name the system of each run:
vozut, path 1 (9 x 20):
[[-12  -5  11 -10  -4 -10  -5 -10  -2   2  -2  -4 -10 -15   8  10   1  -9
    7   0]
 [  4 -19   4  -4  -3   9   2  10  12  -2   2   1  15   0 -10  -1 -11   2
   -2  -6]
 [ -5   6  -6  23  13   4  -7  -1  -1 -11   5  -4  -4   7   4  -1   6   0
    3  -6]
 [  3  13   0 -11  -3  -5   1  -4  11   5 -22   1  -8  -3   2   3  -1  -5
   -2   0]
 [  6 -14   8  -9   1   2   2 -13   3   0  16   8   0   6  -5  -7  -2   3
   10   5]
 [ -1   2  -3  11   6  -3   2  13   2  -2   7   1   2  -2  -9  16   9   3
  -13   5]
 [-14  10   1   2   3  -3   1  -1   3   6  -2  -5  -4  -8   0 -22  -2 -13
    0  -5]
 [ -8 -11   5  -9  -4  -2  -4 -11   0  -6  -5  12   0   5   3  15  -9   2
   -2  -7]
 [ 16   0   2   7   4  -1  -7   9   6  -3   2   1  13   8 -14  -9   3  -1
    3  -3]]
fif, path 2 (9 x 20):
[[  8   9   3 -22  11   6 -10 -29  -7  -2  19  14 -17  -2  18  -9  -4   1
   20 -19]
 [  4  -4   1  -8   7   0 -20  15 -16   1  25  21  20   2 -12   5  -2   7
   -7 -25]
 [-14  13   3  13 -10 -24  -1  -5 -32  -3   7   2   7  10  -7 -11   6  -5
  -13  15]
 [-12 -26  15 -17 -22 -10   1  -7  -5   8 -16  -5   4  -7   2   8 -10  -7
    7  11]
 [ -3 -24   1  21   4  15   3  15   9   4  11 -20   7  -6  -3 -16   2  -2
   16   5]
 [ -2   7 -17  15  -3  10   9  12  -2 -11 -15 -11   0   4  14  23  -3  11
  -15   1]
 [ 24  15  -1 -12  -8   0   5  -8  11   0 -20  -5   0   7   1 -20  -6  -3
    5   5]
 [ 15 -11   8  -4  11   6  -5 -16   6 -12  20   5  -8   1   6  17   4   6
   15  -2]
 [ 10   9  -9  -3   4   1  -3  24  -9  17  11   9   8  -1 -14   4  11   8
  -10   2]]
pid, path 3 (9 x 20):
[[  5  -2  -7  -1  -2  14  -2   0   6 -17 -12   2   9   8  11  10 -18   8
   -6 -20]
 [ 11  13   2   4  -1  -8   5 -20   3  -6  -6   1  -6  16  -3 -21   3  -5
    5  15]
 [  3 -10   4  -4  -1  -3   6  -4   4   0   3   3  -8  -2  -1  35   9   8
   -2  15]
 [  0   2   0  -3   1  -3   3  20   1  23   8   2   7  -8 -19 -18   8  -4
   -5   8]
 [-23   1  -1   5   8   3 -11   5  -6  -2   5  -5  -7 -18  14  11   0  -6
    1 -21]
 [ 12   2  -2  -5  -7   4  -8   4  -1  -9 -11   5  20  13  -4 -18 -17   1
   -2 -17]
 [ -8   0   4  10   2  -4   6 -30   3 -17   1  -2 -16   9  11  -1   0  -4
    6  12]
 [ 19 -10  -2  -4 -10   1   5  11   4   7 -10   3   8  10 -12  20   6  12
   -4  20]
 [-14   6   6   0   5  -9   6   3  -2  19  14  -7 -12 -20  -4 -14  13 -12
    4  12]]
Tuk, path 4 (9 x 20):
[[ 11 -15   4 -12   3   4   1  -3  12  -4  11  21   6  12 -13  19  -3  11
   -6  -1]
 [  1  13 -12  18   5   4   9   4  -5  10   3  -6  -6   9  -2 -24  11   1
    1  17]
 [-18   8  -3 -16  -5  -4  -1  13  -4   8  -8   6   1 -15   3  16  -8  -2
  -20 -15]
 [ 10 -10  10  -5  -5  -2 -11 -10  -8  -3   6  -2  10   5  -1 -28  -8  -6
   19  -5]
 [-10   2  -4  22   7  -4  -4  -4  -2 -21  -3   1  -5  10   6  26   6   3
   -8  -1]
 [ 22   4   8 -11  -6  -7   6   9  17  10 -14  -9   4  -8 -14  -6   5  -6
    3  16]
 [-20  -9  -2  -3   3   6   7  -9 -15   8  22   2 -15  -9  15   8   2   5
    3   6]
 [ 11 -10  -6   1   1  12  -5  21  10   2  -3   9  21  11 -16  -6  -7   6
   -6 -13]
 [-12  22  -3  15   5  -3   3 -10  -6  -7  -4 -16 -13  -6  15 -19   0 -12
    2  -2]]
fif, path 5 (9 x 20):
[[-10   1  -1   3 -11 -13  -1   6 -31   3  12   9  16  12 -10 -12  -3   3
  -15   7]
 [-11 -17  10  -2 -21 -13  -3  -9 -20   1 -11 -10   4   2   7   0  -5  -6
   10  13]
 [  5 -27   6   5  -8   9   3  13   5   1   3 -19  13  -8  -2  -4  -5  -1
   11   6]
 [  5  -1 -13  21  -1  13  12   9  -2  -8  -1 -16   1   7   8   7   2  11
   -4  13]
 [ 21  11  -7 -11 -10   5   6  -1   1   1 -21  -8  -1   3  10   2  -3   5
    2   6]
 [ 23  -1   4  -8   5   8   1 -11   3  -6  17  -3  -3   0   6  -5   0   5
   15   0]
 [ 13   0  -7  -5   2   6  -2   9 -13   3  16   8   4   4  -1  14   6  15
   -3   0]
 [  4  14  -3  -6  -9  -8   1   0 -25   8   5  -4   0   0   6 -12   3   1
   -1   9]
 [ -1 -16   6 -14 -12   3   1  -8 -13   0   6  -3   4  -3  11   1 -12   3
    7  -1]]
Tuk, path 6 (9 x 20):
[[-16   9  -2   9   4  -6  -1   9  -7   8   8   3   5  -1 -11 -23   2  -8
   -9  -1]
 [-20  -4   4  -2 -12 -10  -3   0  -6  -6 -13  -1   9  -1   1  -1 -14  -8
  -11  -9]
 [  1 -14  12   7  -4  -8 -14  -8   2  -6 -11  -7   2   2  -1  -3   1 -10
   20   1]
 [ -6  -9   7  12   8  -4   2  -6  15  -9   3   0  -7  -1  -6  19   8  -2
    0   9]
 [  0  -9  -1  -3  -2   6  16   6  16  15  -4   0  -2  -2 -10  -6   2   1
   -2  17]
 [-24  -7  -8  -1   4  11   2   4  -3  15   5   5  -8  -6   5  -8  -2   0
    0  -7]
 [ -7  -4   1   0   3   2  -9   2  10  -4  -8  10  10   6  -8 -14 -12  -5
   -3 -19]
 [-10   7   4  10   0 -10  -4 -17   3 -10 -15  -1  -9   8   4  -7   0 -10
    4   2]
 [ -1  -8   9  -6  -3 -12  -5  -5   9   5 -12  10  -4   2 -11  19   7  -3
    1   9]]
vozut, path 7 (9 x 20):
[[  5  15  16   9   6 -27 -20  -9 -12 -23  12   4  10   3 -10   0   7 -12
   -1  -9]
 [ -3  -4  12   9 -12 -18   8  -5  16 -10 -26 -10   6   7 -14  -2  -3 -12
   -8  20]
 [-13 -26  11   9   4  -2 -13  -8   9  12   2   3  -8   1  -7  -3  12  -9
   25   7]
 [  0  -8  10   1  11   1  -4  12  23  -8   4  -6   2 -20  -6  24   2  -5
   -2 -12]
 [ -7   2  -4  12  14  13   7  -3  27  -9   0   0  -2   3  -4 -23 -10  -6
   -2 -12]
 [ -7   8  -2  -2  10  -3  -9 -17  13  -4 -12  23 -15  13   0  16   5   1
   -2  -9]
 [ 20   7  13 -12   6 -11  -2  -5  16   0   7  12   4   2 -22 -10   4  -6
    0   3]
 [-14  -4   9  14   8 -12  11 -12   8 -11  17   4  -6   3 -12   6   7  -5
  -11  17]
 [-23  -3   6   2   4 -10  -6  11  15  15 -11   9   0  -8 -19  -4   5 -14
   -6  -5]]
vomul, path 8 (9 x 20):
[[ -7   0 -12  29  19  17   2   6   5  10  12 -16 -20  -6   9 -10  20   1
   18   8]
 [  6  23  -5 -19  -1  -7 -10  12  -4  -3 -12  16   8  -3  -2  23  -6   4
  -24 -23]
 [ 20  -1   0  -2  -1   7  10 -12  -6  10  18  -5  -3   8   0 -35   3   3
   19  20]
 [-11 -10  -8  12   4   4  -3  21  -5  -2   4   7   5   1  -4  40   7  12
  -18  -4]
 [ 13   8  11 -21  -9  -7  -6   4  -8  15   0 -13   7 -19  -1 -31  -4 -13
   14  -3]
 [ -7  -8 -12  11   4  17  22  -3  -3 -18  17  -3  -3   7  14  21  -9  17
  -17   6]
 [  1  -3  -1  -6  -8   0 -26  18 -10  20 -21   1  13   0  -3 -18   0  -6
   16 -18]
 [ 15  18  -6  14  10   9  23  -2   7 -19  17 -21 -10  -8  11   6   3   5
   -9  14]
 [ -6  -9  -9 -16 -14   2  -9  16  -7  18 -20  22  18  15 -12  -3 -10   7
  -11 -12]]
vomul, path 9 (9 x 20):
[[-13   0  -7  -2  -5  -1  -7  19 -14  10  -4   4   6  -5   1  16   1   4
  -12  -8]
 [ 17   6   0 -11  -2   9   5  -1  -2   6   7 -15  -3 -12  11 -15  -3  -1
   14   1]
 [  1  -7 -10   9   1  11   2   9  -5 -11   4   4  11  12   2  14  -7  13
  -13  -7]
 [  6   7  -2   3  -5   0  -7  16  -8  16  -6 -13   5  -7  -2 -22   6  -6
   11   1]
 [  4   7 -11  -2   3  12  19   7   5  -5   8  -5  -2  -5   7  16  -5  11
  -18   4]
 [  3  -7  -4 -11  -3   9 -10  12  -6  16  -1   8  12   3  -5 -20  -6   2
    7 -13]
 [  3  11  -9  16  11   8   8   8  -6  -7  21 -14  -6  -8   9   4   8   5
   -3   3]
 [  4   6  -8 -17 -13   0  -6  14 -16  12 -13   9  11   4   1   1  -7   7
   -9  -9]
 [ 19  -3  -5   7   6  17  11   4   2   3  17 -17  -4  -5   7 -10   6   7
   14  11]]
fasid, path 10 (9 x 20):
[[  3  -3  -7   9  -8   2  -5 -12   9   0 -44  -7 -16  13  15  21   9   2
   17  12]
 [ 34  12  16 -14   0  -6   5 -16  20 -16  -1  -7   4  -2  -6 -17  -7  -9
    8   2]
 [  0 -12  -9   6  10  18  29   4  27   3  12   4  -6   4 -10   4   0  11
  -13  18]
 [ -7  10  -5  -1  15   0 -15   3  15  25  -9  18 -15   1 -12 -11  16  -7
   10  -9]
 [-23  -1  12  -8   9  -8   1 -25   6 -15  14  10 -12  -9   6   6 -10  -9
   -5 -14]
 [ -6 -25   5   2  -7  -2  -9   2  11  -6 -16  16  17  19 -17   8  -9   1
   -5  -5]
 [ -1  -3  15  19   0 -20  -4 -13   3  -7  -3  -9  -6   4  -9   1  18 -12
   12  24]
 [  3 -15  12 -20  -7   2  11   5  24  11 -10 -10  -1 -22  -4   5  -6  -8
    4   6]
 [ -6 -16  -1  10  10  17   2  -9  14   5  10   1  -5   7  -1 -30  -3  -3
   18  -1]]
fasid, path 11 (9 x 20):
[[-34 -13  -1  31   3  -6   1   7  -5   0   7   1   6   8 -12 -14   3  -7
   -9   5]
 [-12  -6   4  -9 -13 -10 -12  -5  -5  11 -30  -4 -11  -8  13  20   4  -7
   12   3]
 [ 18 -12  15  -6  -7  -1  -1 -15   2 -18   9 -10  13   1   1 -19 -15  -5
   14  -3]
 [  3 -12 -10  22   4  16  14  14  18  -5  -5 -12   0   5  -2  14   4   8
   -5  14]
 [  3  21  -3  -4   3  -4  -4   1   9  18 -18   0 -10  -4  -4 -22   9 -11
    7   1]
 [ -5  -3   3 -16   5   8  13 -22   5  -9  17   7 -13  -5  12   6 -12   3
   -2  -5]
 [  3 -10  -4   8   7   6 -12  11  12  -2  -5  17  14  17 -17   2  -1   5
   -3 -13]
 [-14  13   7  15   3 -20   1 -11  -2  -6   0  -3 -11  -1  -5   4  14 -11
   -5  16]
 [  2 -14   9 -29 -14  -2   4   0   8  13 -10   4   5 -10  -4   7 -10  -2
    0   2]]
pid, path 12 (9 x 20):
[[  1   4   4  10   5  -3 -12   4  14  -1 -19 -17 -10 -14   6  11  11 -11
   14  -5]
 [  4   3   8 -24  -9  -5   6   1  16   0 -16   3   9  -8  -8  -3 -16  -8
  -12  -6]
 [-18  -3  -2   2  11   4   1 -15  21   5  -9  15 -17   6  -2  -5   1  -5
    3  -4]
 [  9  -5   8   7   2  -8 -14   8  18  -5 -17   2   7   4 -16  15   8  -5
    2  -3]
 [-20   2  13  -5  -6 -19   5  -5   8   3 -10   0  -1  -9 -11  -7  -4 -17
  -10   7]
 [-17 -19  -2  -5  -2   6  -8   3  11  12 -20  12  -2   3  -1  11  -3   0
    4  -9]
 [ -1  -7  11   9   1  -6  -9   1  19   0 -12  -7   6  -2 -13 -18   1 -16
   13  -3]
 [-15  -5   5   0  -7  -4   5  -4  17  -9 -24  -7  -3  -6   4  16 -10  -8
   -8  -1]
 [  0  -3   1 -11  -6  -2  -2  -2  16  16 -26  10  -1   7 -10 -12  -1  -6
    5   3]]

runs to name:
path 13 (2 x 20):
[[ -7  13 -14  19   3   2  15  -9 -14   4   7  -3 -15  15   6 -12  12   5
   -2  25]
 [ 21  -2  -1 -10  -5  -1 -10  13 -21   8  10  -5   2  -9   6  29  13  12
    8   6]]
 : pid
path 14 (2 x 20):
[[ -7  -1 -13  14  10  16 -10  -5  15  14 -25  -2 -25   5  14   3  15   0
   24  -2]
 [ 30   2  18 -14  -4 -10  -5   8  21  -9 -10 -11  13 -15 -13   7  -2 -10
    3  -4]]
 : pid
path 15 (2 x 20):
[[  9 -17  -7   5   6  23   5   3  17  -3  -3 -10 -11  -4  14  30   4  12
   12   3]
 [ 19   7  -8  -8  15  20  11   5  24  11  11   2  -9  -7  -3  -9   3   5
    5  -2]]
 : Tuk
path 16 (2 x 20):
[[-10   7   1   6  -4 -10  23   1   2  -3   2  -8  -3  -5  -5   5   1  -3
  -21  24]
 [ -8 -11  -5 -12  -6  12   5  -6  12  18 -20   2 -13   0   8  -4  -3  -1
   12   5]]
 : fif
path 17 (2 x 20):
[[ -4  -2  -7   7  -3  -7 -11  -5  -5  11 -23  14 -12  20  -1  22  17   7
    6  13]
 [  6 -15  22 -10  -4 -15  -5   5   2  12  12  -4   8 -15 -19  -5   8 -12
   11  12]]
 : pid
path 18 (2 x 20):
[[ -5 -25 -11  -4 -10  25   8  -5  -1  10 -12  -6 -10   6  22   5  -9  12
   17   6]
 [ 30   2  -1   6   4  12   5   9  17   3  -3 -21   1  -6  -1 -14   7  -1
   18  10]]
 : pid
path 19 (2 x 20):
[[ 19  -1  -7  -2  -9  16   9   7   2   1 -10 -21   7  -1  11 -18 -10   3
   10   2]
 [  1  -3 -15  16   5  18   7  22  10  -5  -3  -3  11   7  -4   3  -6   9
  -14  -6]]
 : vomul
path 20 (2 x 20):
[[-22 -20  -3  31   0  -3  -6  23  -5  -2   0  -4  13   6 -13  16   9   1
  -10   6]
 [ -9  -5  10   5  -4  -2   9  13  19   3 -10 -26   6 -23  -6 -19  -6 -19
    0   2]]
 : Tuk
path 21 (2 x 20):
[[-21  -3   2  -6   0  -6 -27   7  -6  22 -16   9  -4  -8   0  -6   6 -12
   15 -20]
 [-21   0  10  14   8  -7   0   4   6 -19  14 -10   9 -14  -5  -8 -10 -15
  -13 -15]]
 : fif
path 22 (2 x 20):
[[ 11  10   5   7   4 -12   6   2  18 -13  -6   0   2   2 -15  16   7  -3
  -14  11]
 [ -1   0   5 -13  -3  -8  13  -2   8  19   2   7  -4  -3 -16 -15   4  -5
   -3  19]]
 : fasid
path 23 (2 x 20):
[[  8 -14   4   6 -21   2  14  11   0  -3 -17 -35  10  -9   8  -1  -7  -3
    4  21]
 [ 20   1 -10   0  -3  21   8   4   5  13  -9 -19  -6  -2  14 -21   1   4
   21   9]]
 : fasid
path 24 (2 x 20):
[[ -2  13 -12  13   9   4  -6   1 -11   6   8  12  -2  17  -3 -19   8   5
    1  -2]
 [  2  18   6 -13  -8 -18  -2  -7 -11  -2  -8   1  -6  -7   4  17   4  -4
   -8   5]]
 : vozut
path 25 (2 x 20):
[[-30 -12  10  -3  -7 -17  -6  -8   4  13 -16  10  -8  -3  -8   5   4 -13
    1   7]
 [  0 -22  19  -3   4  -4 -17   3  10  -7  12   3  14  -9 -13   2  -5  -9
   10 -17]]
 : vozut
path 26 (2 x 20):
[[ 12   3  -5  18   8   6  12   5  15 -19   5  -7   1   6  -3  19   4   8
  -13   9]
 [  3  27  -3  -7  -7 -17   4   5 -16  14  -6   2  -4  -2  -5  -3  11  -3
  -12  14]]
 : pid
path 27 (2 x 20):
[[-19  22   6   2   8 -18  -7   2  12  -5 -12   5  -4 -12  -9   6   2 -17
  -17 -15]
 [ -3   7   2 -15  -1  -3  12 -30   5   4  -1  14 -17   9   3 -16  -4  -3
    3  10]]
 : vomul
path 28 (2 x 20):
[[  5 -12   4 -17  -8   9  12 -11  -4  19  10 -12 -12 -12  11 -17   0   0
   22  18]
 [  1 -17 -14   2   4  29  -2  16 -11   2  16  -6   4  -6  19  10  -7  16
    7 -17]]
 : fif
path 29 (2 x 20):
[[ -8 -13   5   6  -3  -5 -11   1   5  -6 -12   9  12  13 -12  -2  -7  -4
   -2  -9]
 [-10   2   7  17   2 -12  -2  -9   8  -4 -10  -9  -8   0  -4  -6   8 -13
    7  10]]
 : Tuk
path 30 (2 x 20):
[[-14   6   5  -3  12  -6   0 -11   4   7  16  10 -11  -4  -6 -17   5  -9
    2  -2]
 [ -2  -8  -3   9   4   4 -11  11   3  -9  -3   5   9   5  -4  23   0   6
   -6 -13]]
 : pid
path 31 (2 x 20):
[[ 16 -12   8 -23 -13   2  -8 -22 -17 -10   7  10  13  14   9 -14 -20   5
   15 -10]
 [ -3 -12  -4  41   0   0  -6   4 -11 -16   2 -20   3  12   6  11  13   3
   10  15]]
 : vomul
path 32 (2 x 20):
[[ -8   7   5 -16   3  -4  22   5  24 -11   5   8   6 -14 -14  14 -16  -3
  -36  -6]
 [-22   1  -3  15  12   0  -7 -10   1  -1   9  23   3  22 -14 -35  -3  -6
   -3 -11]]
 : vozut
path 33 (2 x 20):
[[ -1 -10   0   1  -5   8  16  14   3  15   7 -18   5 -14  -3 -19  -2  -3
    3  14]
 [-16  -5 -10  -4   4  17   6  14   3   0   6   1   3 -12   9  11 -13   6
  -14 -20]]
 : vomul
path 34 (2 x 20):
[[-17   0   3  11  -1 -17  -7  -5 -11  -5  -2  10  -3   9  -5  23  11  -1
  -10   8]
 [  6  -9  11   0  -7 -12   1  13   5  11  -2  -7  12  -5 -20 -10   6  -8
    1  17]]
 : Tuk
path 35 (2 x 20):
[[-13  12 -12  13   1   0  -3   7 -12  15 -11  -5 -13   1   8  -2  14  -1
    3   7]
 [  6  10   3 -23  -6  -2  -5  -8  -9  -2  -1   0  -1 -10  14   3 -10  -1
    2 -14]]
 : fasid
path 36 (2 x 20):
[[-21 -17  16  32   9 -14  -9  -6   9 -16   9  -3   5   5 -16  -5   7 -15
    4   4]
 [-17  -6   1   8  -5  -9   4  18  17   6 -26  -1   1  -5 -15  27   7  -4
  -18  10]]
 : fif
path 37 (2 x 20):
[[-14 -24   4  -3  -2   7   3   8  -3  15  14  -5   2 -14   0  -3  -2  -2
    8   3]
 [ -4  -2 -10  14   3  16  -3  19   4   0  -7 -15   6  -6   7  -9  -5  -1
    3 -13]]
 : pid
path 38 (2 x 20):
[[  6  -2  -2  -9 -12   2  14   0   9  12 -16  -1   5   8  -9 -28  -8  -3
   -1  14]
 [ -1 -14   2  11   8   9  -8 -14   1 -11   6  -8 -13  -1  17  16   4   2
   21  -3]]
 : fif
path 39 (2 x 20):
[[ -9  10 -10  24  11   2  23  -8  12 -15   2  -6 -20   5   5  23  10   6
  -15  22]
 [ 14  12   2 -31  -5  -6  -8   6  14  25 -24  19   4  -1 -17 -12  -1  -5
   -1  -7]]
 : fasid
